A = [5379 1138 6314 3543 7470 8593 5596 5193 5733 8868]
The first entry from the left: 5379
The third entry from the right: 5193
Report the minimum.
Answer: 1138
The 2nd entry from the right is 5733
The entry just right of 8593 is 5596

B =
[[ 78  21 -30  47 -37 -85]
 [ 78 -35  28  29  27 -94]
 [ 78  30  17  36  36  92]
 [ 78 -35  98 -32 -13  10]
 [ 78 -22 100 -25 -20  29]
 [ 78   4 -93 -53   6  31]
 [ 78  24 -82 -32 -59 -21]
 [ 78  12 -92 -51 -30   7]
 [ 78 -54  86 -33   7 -28]
 [ 78  30  14  36  38  92]
 [ 78 -57  66 -15  25 -61]
 [ 78  10  85   5 -18  67]]
Indices start at 0.
The top entry of the column that holds the smallest entry: -85
The entry in row 2 and column 0 is 78
Report the bottom-right entry.
A: 67
Report the entry directly below -25.
A: -53
The entry in row 1 and column 0 -> 78
Report the entry just right of -25.
A: -20
The entry at row 0, column 1: 21
Report the minimum.
A: -94
The entry just right of -53: 6
The bottom-left entry: 78
Report the entry directly above 14.
A: 86
The largest entry -> 100
Report the entry at row 1, column 2.
A: 28
The entry just left of the smallest entry is 27
Report the entry in row 0 and column 0.
A: 78
The top entry of the column that holds the largest entry is -30
The entry directly below the smallest entry: 92
The entry directly below 38 is 25
The entry directly below 27 -> 36
The entry in row 1 and column 1 -> -35
The entry directly above 100 -> 98
The entry at row 2, column 2 -> 17
Report the entry directly below the largest entry.
A: -93
The entry just left of 12: 78
Report the entry directly above -53.
A: -25
Report the entry just left of -54.
A: 78

a =
[[5686 4332 4923 5061 5210 7078 5007 4527 5112]
 [5546 5109 5762 7232 5468 5450 4419 7037 6710]
 [5637 5256 5941 7195 5679 5343 4444 6832 6605]
 [4912 2856 3689 6148 4088 6548 4107 6725 6235]
 [5006 5141 3860 5366 2566 5291 7331 6697 5014]
 [5798 5369 6131 7157 5860 5283 4520 6620 6547]
 [4425 4144 3281 5738 3305 5376 6472 6717 5119]
 [5029 3941 3749 4764 4632 7123 5273 4993 5124]
 [5776 4484 4793 5020 4991 6788 5190 5046 5397]
 [5791 7017 5250 4943 3612 5255 7843 6250 4046]
 [5370 4948 5411 7096 4994 5504 4523 7657 6836]
 [4474 4670 3352 5622 3101 5101 7276 6773 5254]
 [5927 6250 6961 6798 7093 4586 5025 5336 5977]]
Counting starts at 0.
The entry in row 0 and column 1 is 4332
What is the entry directly above the centre entry?
A: 5860
The entry in row 0 and column 2 is 4923
The entry in row 2 and column 2 is 5941
The top entry of the column that holds the smallest entry is 5210
The entry just left of the centre entry is 5738
The entry just left of the smallest entry -> 5366
The entry in row 1 and column 0 -> 5546
What is the entry just left of 3941?
A: 5029
What is the entry at row 1, column 2?
A: 5762
What is the bottom-right entry?
A: 5977
The entry just left of 5254 is 6773
The entry just left of 3749 is 3941
What is the entry directly below the centre entry?
A: 4632
What is the largest entry?
A: 7843
What is the entry just left of the largest entry?
A: 5255
What is the entry just left of 3612?
A: 4943
What is the entry directly above 5366?
A: 6148
What is the median entry?
A: 5291
What is the entry at the centre?
A: 3305
What is the entry just right of 4994?
A: 5504
The entry just left of 4107 -> 6548
The bottom-left entry: 5927
The entry directly above 6697 is 6725
The entry at row 0, column 0 is 5686
What is the entry directly above 6961?
A: 3352
What is the smallest entry?
A: 2566
What is the entry just right of 5273?
A: 4993
What is the entry just right of 5291?
A: 7331
What is the entry just left of 6548?
A: 4088

M =
176  155  191   23
133   57   24  204
The top entry of the column that holds the largest entry?
Answer: 23
The entry just left of the smallest entry is 191
The entry just right of 133?
Answer: 57

data =
array([[ -15,  -92,   39,  -16,    7,    5,  -90,   13,  -28,   15, -107],
       [ -46,   60,  -43,   51,   50,  -19,   61,   -9,  -25,  -11,   43],
       [  17,   34,  -33,   17,  -19,   47,   34,   90,   15,   90,   37],
       [  12,    8,   46,   31,   41,  -10,   11,   30,   22,   29,   -1],
       [  -7,   66,  -38,   51,   37,    1,   68,   35,    7,   34,   56],
       [   9,   39,    0,   14,   27,  -75,   39,  -88,   23,  -92,   38],
       [ -73,    9,  -32,   42,   49,  -41,   10,  -40,  -62,  -43,   -6],
       [  -2,   22,  -60,   -7,  -46,   17,   20,    7,   -1,    6,   32],
       [  62,  -13,   63,  -12,   -8,   -6,  -14,   22,   71,   24,   -5],
       [  73,   36,   40,  -31,  -34,  -28,   32,  -32,   83,  -30,   56],
       [ -42,   20,   50,  -45,  -35,   84,   16,   63,  -76,   59,    2]])
Report the last entry, reading row by row.
A: 2
Report the entry directly above -35.
A: -34
The entry directly below -25 -> 15
The 2nd entry on the main diagonal -> 60
The entry just left of the smallest entry -> 15
The largest entry in the last row: 84
The entry directly below 30 -> 35
Report the entry just right of -30.
A: 56
Report the last entry of the smallest entry's row.
A: -107
The 4th entry from the end, reading row by row: 63
The first entry on the main diagonal is -15
Report the entry directly above -73.
A: 9
Report the bottom-left entry.
A: -42
The entry just right of 40: -31
The entry just left of -25 is -9
The entry just right of 62: -13
The 4th entry in reading order: -16
Report the third entry from the end, reading row by row.
A: -76
The entry just left of 23 is -88
The entry just left of -13: 62
Report the third entry on the main diagonal.
A: -33
The 3rd entry, reading row by row: 39
Report the entry directly above 61.
A: -90
Report the second-last entry, reading row by row.
A: 59
Report the entry directly below -90.
A: 61
The entry directly below the smallest entry: 43
Report the smallest entry in the first column.
A: -73
The entry directly above -25 is -28
Report the entry directly above -76.
A: 83
The entry just left of the centre entry -> 27

X = [ 56 -62  96  -5   2 -96 -51  91  48 -43]
The last entry is -43
The second entry is -62
Read off the third smallest entry.
Answer: -51
Read off the second largest entry.
Answer: 91

Read these off the grid that follows.
1) Which number is the entry just right of the smallest entry?
2) Which number is the second largest entry?
3) Which number is the smallest entry?
4) Which number is the entry just right of 158?
5) Which number is the entry just left of the smallest entry?
((103, 112, 122, 131, 185), (117, 113, 139, 128, 157), (143, 107, 121, 67, 153), (155, 150, 157, 141, 131), (152, 93, 130, 63, 129), (161, 166, 188, 175, 111), (160, 162, 200, 155, 120), (138, 125, 105, 81, 167), (158, 84, 132, 50, 121))
1) 121
2) 188
3) 50
4) 84
5) 132
